(in the rows, 128 means zero)
Each path below is one point turned by a fixed rotation once a step. After each direction that follows a path, write how fast that rotation turns it, in degrees a step (0 if it stays still).
Each turn is a multiple of 5 degrees from 10 to 175, or 0.

[111 118 127 127 116 125 131 136 125 132 140 118 130 134 126 117 131 128
 124 119 127]
[122 125 117 133 108 135 132 138 118 133 126 119 134 133 129 129 124 134
 116 132 128]
[113 126 115 137 121 130 136 138 127 140 135 128 130 132 120 122 131 124
 123 118 123]
[116 138 117 137 124 138 132 140 124 131 125 118 135 123 134 129 118 130
 118 126 127]
[111 125 121 140 132 132 125 135 135 134 137 115 125 125 127 121 132 128
 124 118 122]
[123 133 125 138 117 135 120 138 122 128 134 111 125 127 138 132 126 131
 121 131 120]
[120 122 123 139 121 130 125 137 122 141 137 119 119 125 127 123 143 127
 130 127 125]
[123 137 123 132 116 126 131 144 110 130 134 118 129 123 138 129 130 129
 128 128 130]
[114 123 118 128 128 128 132 135 120 138 133 115 134 123 124 118 139 137
 132 123 132]
[116 131 122 125 121 128 129 139 117 126 140 117 141 133 133 128 122 135
 125 127 123]
[114 116 117 129 126 139 128 134 123 142 134 121 131 133 123 122 131 132
 125 134 120]
[116 127 125 131 119 132 133 143 116 130 135 127 129 133 137 126 120 121
 120 127 121]
[114 119 123 136 122 138 133 134 125 141 121 117 125 123 131 115 127 126
 120 125 130]
[114 132 127 137 116 125 130 140 127 124 134 116 128 131 134 125 126 126
 116 115 129]
[122 126 119 141 114 137 124 131 130 140 128 112 129 126 122 126 132 135
 122 125 126]
[120 138 117 140 119 128 129 143 124 130 143 124 128 133 129 135 132 127
 124 120 124]
[120 134 116 139 129 138 126 137 120 143 128 116 130 117 128 127 130 133
 131 130 124]
[112 132 124 131 136 127 128 144 120 125 142 116 127 126 137 126 133 129
 128 122 124]
[119 122 127 130 122 136 120 132 118 136 132 108 131 122 136 121 128 136
 129 134 123]
[116 119 126 127 119 127 130 142 117 128 143 121 125 137 132 125 138 127
 125 128 126]
[121 123 122 130 111 132 132 137 112 143 126 124 133 125 131 122 126 129
 125 132 129]
[110 127 118 129 124 127 142 142 123 129 133 125 132 134 127 121 131 129
 122 119 133]
[115 129 119 131 118 134 127 132 126 137 126 116 142 124 128 124 116 135
 119 124 125]
[112 124 118 135 126 137 130 139 132 129 138 121 126 139 124 126 130 130
 118 123 121]
[122 131 123 142 118 137 123 137 122 141 130 120 130 124 133 129 120 123
 120 128 117]
[115 129 120 142 127 134 134 141 126 133 133 119 114 126 131 123 139 124
 124 124 128]
[120 135 127 137 118 126 121 137 120 135 130 112 131 117 139 125 129 131
 125 120 130]
[118 128 120 132 121 130 129 135 125 128 138 110 125 130 124 125 143 138
 129 125 130]
[131 134 128 133 130 127 124 128 128 128 131 125 125 124 129 131 133 129
 132 128 128] => 35
[129 128 126 129 127 126 129 132 129 125 126 124 133 126 126 125 132 122
 127 131 123] => 0
[126 125 131 129 134 132 125 129 128 127 129 127 124 128 133 127 125 124
 127 131 123] => 55

[130 139 109 124 145 126 128 126 133 131 134 138 134 132 119 133 134 132
 126 122 126]
[122 134 118 125 146 135 123 130 126 126 126 128 148 126 121 124 132 129
 118 124 118]
[123 127 111 133 144 127 123 126 122 129 125 143 137 126 131 121 121 137
 125 121 125]
[123 147 116 134 140 126 128 128 129 127 133 140 137 126 124 121 132 142
 126 134 128]
[126 141 114 133 142 125 114 124 126 126 127 132 129 127 120 128 134 134
 114 122 117]
[122 134 111 120 148 126 123 127 134 126 133 136 137 134 132 129 126 131
 124 120 122]
[121 133 114 132 143 135 129 127 128 131 134 136 147 120 121 122 130 128
 119 126 129]
[128 132 113 132 143 126 124 127 116 130 120 142 137 128 119 127 129 141
 126 121 122]
[124 144 117 127 144 126 121 132 128 120 126 133 139 128 131 120 126 141
 121 133 121]
[124 136 112 137 142 126 116 122 131 129 135 137 129 123 128 124 130 129
 117 124 125]
[124 141 113 125 147 129 128 126 131 134 130 138 138 136 120 132 136 134
 127 121 125]
[117 134 118 128 143 132 124 129 126 122 125 131 148 125 122 126 129 131
 115 122 120]
[126 128 109 131 143 125 126 127 124 125 127 145 135 123 128 124 121 139
 123 122 126]
[130 146 116 130 142 127 124 131 127 129 133 136 137 124 123 121 134 139
 126 134 126]
[124 139 116 133 144 128 112 124 124 130 125 132 130 128 125 125 135 131
 119 120 116]
[115 136 113 126 147 127 127 126 134 127 131 139 138 137 132 129 126 133
 124 121 124]
[121 136 115 134 140 132 129 127 129 126 132 138 144 120 117 127 129 131
 115 126 129]
[133 132 111 127 143 124 124 129 119 126 121 139 137 127 120 128 127 140
 124 122 120]
[126 142 117 126 147 127 121 131 129 124 130 132 139 126 134 117 127 134
 122 132 120]
[122 136 113 140 143 128 118 122 128 134 134 138 130 125 127 122 131 129
 122 122 126]
[119 143 116 129 143 128 129 125 129 131 127 138 138 137 119 134 134 137
 126 122 124]
[119 134 116 128 141 129 123 128 128 118 124 132 142 123 121 128 127 132
 110 124 121]
[132 129 105 127 145 125 126 128 127 127 131 143 135 122 128 124 122 135
 124 123 126]
[129 144 117 130 146 132 124 130 125 133 132 133 141 127 122 119 136 134
 127 131 124]
[118 136 118 136 144 128 114 124 120 130 123 134 134 131 127 124 132 134
 120 120 116]
[115 140 114 128 144 126 129 126 136 123 131 140 135 134 132 129 123 137
 121 125 126]
[126 138 112 132 138 128 127 126 130 125 133 137 140 120 113 129 133 132
 114 126 127]
[134 131 111 121 147 126 120 130 122 127 124 136 137 129 123 128 130 135
 125 119 120]
[131 123 124 129 128 125 127 126 125 130 125 133 123 130 129 131 126 129
 130 122 128] => 145
[127 128 131 124 129 128 124 130 126 124 122 124 129 131 130 129 127 129
 126 126 122] => 110
[131 122 126 123 129 130 132 130 126 127 127 128 134 124 125 128 126 126
 128 126 129] => 70
[132 132 124 134 128 130 133 130 130 130 124 124 128 130 131 127 127 127
 125 124 128] => 0
